In the data rows, 128 means zero.
What is the hidden score of each row? Scores go from 0 to 20, and 10 is about the middle. The score is a weighted sum of the row's numbers plus the product of two more (or one squared), each taken from its middle value.
[186 150 144  67 113  97 139 192 172  68 158 100 117 194 122 112] -> 4
[110 150 133 145 113  97 120 124 131 133  94 125 135 122 127 112] -> 10
[110 150 129 145 113  97 129 122 129 133  94 127 136 122 125 112] -> 9
[110 150 138 145 113  97 134 122 105 119 158 129 100 134 121 112] -> 10
[110 150 122  67 113  97 141 158 161 114 158 128 140 146 133 112] -> 6
[110 150 146 145 194  97  96 111 118 140 158  94 126 120 136 112] -> 11
[110 150 119 145 113 161 114 121 125 144  94 129 134 112 142 112] -> 9
[186  81  52 145 113 161 124 113 136 226  94 170 169  26 198 191] -> 14
[110 150 123 145 113 161 123 133 144 136  94 121 146 120 137 112] -> 8
[110 150 134 145 113  97 126 119 115 129 158 128 121 126 121 112] -> 11
[186  81  97  67 113 161 152 159 171 124  94 153 170 130 139 112] -> 12
[110  81  78 145 113 161 145 124 111 164 158 166 121  88 150 191] -> 10
[110 150 180 145 194  97  73  87  79 140 158  71  87 122 129 191] -> 9
[110 150 129 145 113 161 120 122 128 132  94 129 134 122 128 112] -> 10
[110 150 140  67 113  97 147 152 127  95 158 124  90 166 119 112] -> 7
[110 150 222 145 194  97  25  66  40 142 158  29  43 117 126 191] -> 8
[110 150 175 145 194  97  76  90  75 140 158  79  78 123 126 191] -> 9
[110 150 143 145 113  97 137 122 121 106  94 126 128 148 101 112] -> 8
[110 150 119 145 113 161 123 129 131 141  94 126 133 118 135 112] -> 8
[110 150 131 145 113  97 127 114 119 130  94 130 122 126 125 112] -> 9
[110  81  98  67 113 161 171 166 144 102 158 159 111 147 130 112] -> 11
[110 150 130 145 113  97 124 132 131 119 158 124 131 136 124 112] -> 12
[110 150 118 145 113 161 130 108  96 134 158 146 100 117 123 112] -> 7
[186  81  26  67 113 161  70 138 150 255 158 129 160   0 255 191] -> 5
[110 150 130 145 113 161 154 137 138  97 158 141 127 159 106 112] -> 12
[110 150 194 145 194  97  59  88  72 148 158  51  78 116 134 191] -> 7
[186  81 122  67 113 161 174 184 182  77 158 141 147 180 115 112] -> 14
[110 150 123 145 113 161 119 133 151 140  94 120 161 119 143 112] -> 9
[186  81 120  67 113  97 138 166 170 116  94 124 151 141 142 112] -> 11
[110 150 117 145 113 161 121 128 154 141  94 120 165 118 140 112] -> 9
[110 150 126 145 113  97 123 126 134 131  94 124 138 122 131 112] -> 9
[110  81  94 145 113 161 172 114 139 135  94 186 177 113 105 112] -> 13
[186  81  95 145 113  97 102 122 109 192 158 133 104  66 188 191] -> 13
[110 150 131 145 194 161 120  94 114 145  94 136 147 109 114 191] -> 8
[110 150 122 145 113 161 118 130 143 138  94 121 149 119 137 112] -> 9
[110 150 145 145 113 161 134 124 141 102  94 119 146 154 101 112] -> 10
[110 150 112 145 113 161 190 132 136  79  94 183 142 168  71 112] -> 10
[110 150 179 145 113  97  67 124 102 126 158  54  68 134 149 112] -> 9
[186 150 169  67 113  97  74 164 139 116 158  51  72 149 169 112] -> 6
[110 150 148 145 113  97 100 103 108 135 158 103 114 122 132 112] -> 7
[186  81 119  67 113  97 145 161 152 113 158 132 125 142 137 112] -> 12
[186 150 119 145 113 161 123 138 157 141  94 118 170 117 142 112] -> 13
[186  81 117  67 113  97 128 175 173 118 158 113 142 139 160 112] -> 12
[186 150 162  67 113  97 104 159 117 108 158  78  52 155 148 112] -> 8
[110  81  75 145 113 161 181 151 160 122  94 186 161 131 116 112] -> 15
[110 150 143 145 194  97  78 110 120 165 158  91 124  95 158 191] -> 7
[186  81  98  67 113 161 164 158 151 124 158 152 131 130 140 112] -> 12
[110 150 125 145 113 161 126 133 140 136  94 123 149 121 134 112] -> 7
[110 150 134 145 113  97 134 103  80 118 158 141  83 134 101 112] -> 3
[110  81 104 145 113  97 105 121 123 179 158 130 128  78 174 191] -> 12
[110 150 128 145 113  97 124 119 127 133  94 127 134 124 129 112] -> 9
[186  81 120  67 113  97  79 180 140 157 158  70  65 107 217 112] -> 10
[110 150 213 145 194  97  15  74  60 151 158  20  70 112 139 191] -> 6
[186  81  67  67 113 161 179 233 223 108 158 165 148 152 180 112] -> 3
[110 150 111 145 113  97 118 119 122 155 158 129 132  97 155 191] -> 7
[110  81  56 145 113 161 210 153 180 127  94 219 210 121 116 112] -> 18
[110 150 128 145 113  97 126 117 116 130 158 131 118 124 118 112] -> 9
[186 150 120  67 113  97 144 157 162 107 158 127 143 152 132 112] -> 7
[186 150 101 145 113 161 110 138 165 172  94 119 174  91 171 112] -> 12
[186  81 117  67 113  97 138 163 161 119 158 123 143 143 143 112] -> 11
[110 150 156 145 113  97 139 115 115  90  94 130 118 164  86 112] -> 9
[110 150 136 145 113  97 124  99  79 130 158 139  80 124 116 191] -> 5
[110 150 179 145 194  97  70  86  76 139 158  74  75 120 129 191] -> 10
[186  81 123  67 113  97 134 158 158 117 158 124 134 140 141 112] -> 12
[110 150 128 145 113  97 128 125 125 127 158 127 125 128 128 112] -> 10
[110  81  92  67 113 161 175 161 165 120  94 168 148 136 131 112] -> 13
[110 150 189 145 113  97 158 119 122  41  94 124 126 215  35 112] -> 9
[186  81 116  67 113  97 134 161 163 122 158 124 144 141 144 112] -> 11
[110 150 132 145 113  97 122 122 118 128  94 133 126 126 122 112] -> 10
[110 150 137 145 113  97 125 113 110 125 158 130 115 128 118 112] -> 10
[110 150 131 145 113  97 125 112 114 129 158 129 121 124 122 112] -> 8
[110  81 103  67 113 161 174 163 132  96 158 176  93 155 125 112] -> 13
[110 150 124 145 113 161 122 127 136 132  94 124 141 124 135 112] -> 9
[110 150 119 145 194 161 124  92 120 148  94 135 165 106 118 191] -> 6
[110 150 131 145 194 161 120  87 104 145  94 140 140 111 111 191] -> 9
[110 150 156 145 113  97  91  98  87 131 158 107  87 126 114 112] -> 6
[186 150 117 145 113 161 135 150 154 127 158 127 150 131 140 112] -> 16
[186  81  48 145 113  97  79 102  77 255 158 150  85   0 249 191] -> 7
[110 150 107 145 113 161 136 130 137 139  94 139 142 116 135 112] -> 8
[110 150 138 145 113 161 129 113 112 122 158 131 111 133 109 112] -> 11
[110 150 127 145 113  97 126 131 131 126 158 123 122 131 134 112] -> 10
[110  81 103 145 113  97 118 120  99 177 158 139  86  77 174 191] -> 14
[110 150 167 145 113  97 112 129 114 104 158  90  88 160 112 112] -> 11
[110 150 151 145 113  97  90 107 115 148 158  88 119 113 143 112] -> 9
[110  81 113 145 113 161 143 123 107 139 158 149 105 116 134 112] -> 15
[110 150 133 145 113  97 123 106 100 128 158 130 106 128 117 112] -> 5
[110 150 131 145 113  97 123 141 143 119 158 108 123 140 134 112] -> 10
[110 150 130 145 113  97 119 122 131 135  94 124 138 120 131 112] -> 9
[110 150 120 145 113 161 126 131 146 134  94 121 150 120 140 112] -> 8
[186  81 116  67 113  97 112 169 144 132 158 112 104 127 171 112] -> 11
[110 150 141 145 113  97 160 138 112  82 158 147  92 173  91 112] -> 11
[110 150 123 145 113 161 127 126 138 136  94 124 145 121 132 112] -> 9
[110 150  77 145 113 161 194 115 172 129  94 210 234 120  89 112] -> 14
[186  81 105  67 113  97 124 169 181 145 158 116 151 116 175 112] -> 14
[110  81  99 145 113 161 134 128 124 151 158 146 124 103 149 112] -> 14
[186  81 120  67 113  97 131 164 178 120 158 118 153 136 151 112] -> 14
[110 150 127 145 113 161 141 105  97 119  94 153 102 130 101 112] -> 9
[110 150 141 145 113  97 136 120 129 101  94 125 132 147 102 112] -> 9
[110 150 126 145 113  97 128 138 137 132 158 120 138 127 137 112] -> 11
[186  81  89 145 113  97 118 140 140 181 158 134 126  77 185 191] -> 15
[110 150 145 145 194 161 132 103 129 115  94 130 164 139  92 112] -> 12
[110 150 130 145 113  97 129 118 119 131  94 130 127 128 123 112] -> 8
[110 150 161 145 194  97  84  99 104 141 158  87 110 118 136 112] -> 12
[186  81  84  67 113 161 192 173 203 110  94 179 216 141 122 112] -> 16
[110 150 166 145 194  97  83  92  84 133 158  89  81 123 123 191] -> 10
[110  81  84 145 113 161 171 148 165 125  94 179 164 130 124 112] -> 16
[110  81  97 145 113 161 106 115 113 181 158 132 116  75 173 191] -> 12
[110 150 123 145 113 161 140  99 105 134  94 157 138 118 102 112] -> 8
[110  81 127 145 113  97 132 149 131 116 158 128  99 141 136 112] -> 16
[110  81 118  67 113  97 164 177 154  87 158 148 108 169 122 112] -> 12
[110 150 132 145 113 161 124 110 111 133 158 130 114 119 126 112] -> 10
[110 150 129 145 113 161 121 130 135 137  94 123 148 122 135 112] -> 8
[186  81 131  67 113  97 127 190 170 100 158 101 109 164 154 112] -> 12
[186  81  80  67 113 161 175 155 176 126  94 178 184 128 127 112] -> 11
[110 150 177 145 194  97  47 100 103 158 158  47 108 104 154 191] -> 5
[110 150 122  67 113  97 137 159 153 108 158 128 134 145 135 112] -> 6
[110 150 190 145 194  97  81 112  98 104 158  66  81 154 114 112] -> 12
[110 150 116 145 194 161 119  76  82 172  94 147 126  77 129 191] -> 7
[110 150 131 145 113  97 121 121 127 136  94 126 134 123 130 112] -> 9
[110 150 136 145 113  97 156 148 135  95 158 136 116 162 110 112] -> 11
[110 150 129 145 113  97 117 133 154 141  94 121 157 117 139 112] -> 10
[110 150 207  67 113  97  58 154  95  84 158  20   7 183 143 112] -> 8
[110 150 133 145 194  97  83  79 102 177  94 107 144  79 146 191] -> 6
[186  81  85  67 113 161 182 198 200 111 158 161 168 144 151 112] -> 13
[110 150 123 145 113  97 120 115 115 143 158 131 116 112 134 191] -> 7
[110  81  74 145 113 161 198 156 158 119  94 201 165 133 115 112] -> 15
[110 150 116 145 113 161 150 118 138 128  94 157 166 127 105 112] -> 11
[186 150 190  67 113  97  57 145 104 111 158  35  38 152 162 112] -> 7
[110 150 144 145 194  97  69  99 127 179  94  69 155  77 171 191] -> 2
[186 150 115 145 113 161 121 141 159 140  94 118 169 117 143 112] -> 12
[110 150 111 145 194 161 120  94 120 168  94 136 156  90 140 191] -> 8
[110 150 142 145 113  97 114 107  94 125 158 123  96 125 115 112] -> 8
[110 150 127 145 113 161 124 124 128 137  94 125 136 122 132 112] -> 8
[110 150 139 145 113  97 124 119  97 117 158 135  92 135 113 112] -> 11
[110  81  79 145 113 161 209 164 184  98  94 204 196 150 105 112] -> 17
[186  81  96  67 113 161 175 165 202 114  94 164 207 141 123 112] -> 15
[110 150 177 145 194  97  73  86  77 141 158  70  89 117 129 191] -> 7
[110 150 123 145 113 161 132 128 145 135  94 122 150 120 138 112] -> 9
[110 150 128 145 113 161 122 127 146 142  94 122 159 117 136 112] -> 10
[110 150 128 145 113  97 123 106  89 141 158 134  96 115 125 191] -> 5
[110 150 119 145 113 161 150 122 111 123  94 151 118 130 113 112] -> 9
[110 150 164 145 194  97  72 112 119 145 158  65 125 115 146 112] -> 10
[110  81 130 145 113  97 137 139 117 109 158 136  92 148 125 112] -> 15
[110  81 106 145 113 161 150 135 144 127  94 154 149 127 124 112] -> 15
[110 150 136 145 113 161 125 127 138 125  94 125 151 132 121 112] -> 10
[110 150 122 145 113 161 111 118 124 141  94 129 131 114 134 112] -> 9
[110 150 117 145 113  97 112 113 107 161 158 136 109  93 151 191] -> 8
[110 150 189 145 194  97  51  92  93 148 158  53  97 116 141 191] -> 8
[186  81  92  67 113 161 161 177 190 121  94 147 169 135 147 112] -> 12
[110  81 101 145 113 161 163 139 157 126  94 163 160 127 128 112] -> 17
[186  81 113  67 113  97 132 164 140 119 158 127 114 136 147 112] -> 10
[110  81 100 145 113 161 166 140 150 116  94 167 162 137 113 112] -> 14
[110 150 128 145 113 161 153 119 134 106  94 154 156 148  95 112] -> 11
[110 150 145 145 113 161 129 125 135 107  94 121 147 149 105 112] -> 10
[110 150 110 145 113 161 120 133 143 158  94 121 153 100 156 112] -> 6
[186  81  73  67 113  97 148 204 183 131 158 150 127 125 181 112] -> 9
[110 150 127 145 113 161 120 122 129 132  94 127 128 123 125 112] -> 10
[110 150 135 145 113  97 121 115 109 124 158 134 111 130 116 112] -> 10
[110 150 179 145 194  97  89  76  71 126 158  91  92 133  96 112] -> 7
[110 150 148 145 194 161 132 104 123 104  94 132 150 153  79 112] -> 11
[110  81 124  67 113  97 145 155 149 114 158 132 125 146 134 112] -> 12
[186  81 129 145 113  97  52 126  84 192 158  75  39  67 213 191] -> 14
[110  81 123 145 113  97 122 147 127 123 158 120  94 138 143 112] -> 16
[186  81  35  67 113 161 161 150 163 197  94 186 166  56 190 191] -> 9
[110 150 164 145 194  97  78 102 108 146 158  79 121 114 135 191] -> 7
[110  81  67 145 113 161 218 150 145 108  94 232 150 140  93 112] -> 16
[110 150 117 145 113 161 143 139 141 126 158 136 131 131 132 112] -> 11
[110 150 173 145 194  97  86  88  78 136 158  92  78 125 122 112] -> 13
[110 150 151 145 194  97  94 111 117 140 158 101 123 119 134 112] -> 13
[186 150 112 145 113 161 111 140 163 144  94 118 181 116 144 112] -> 15
[186  81 114  67 113  97 128 168 154 128 158 117 122 130 158 112] -> 12
[110 150 199 145 194  97   2  60  55 188 158  16  71  79 169 191] -> 7
[186  81 119  67 113  97 138 161 159 116 158 125 137 141 140 112] -> 12
[110 150 190 145 194  97  43  99  86 141 158  39  77 122 144 191] -> 6
[110 150 173 145 113 161 156  94  75  72 158 134  82 181  55 112] -> 3
[110 150 185 145 194  97  60 101  76 130 158  64  63 128 131 112] -> 11
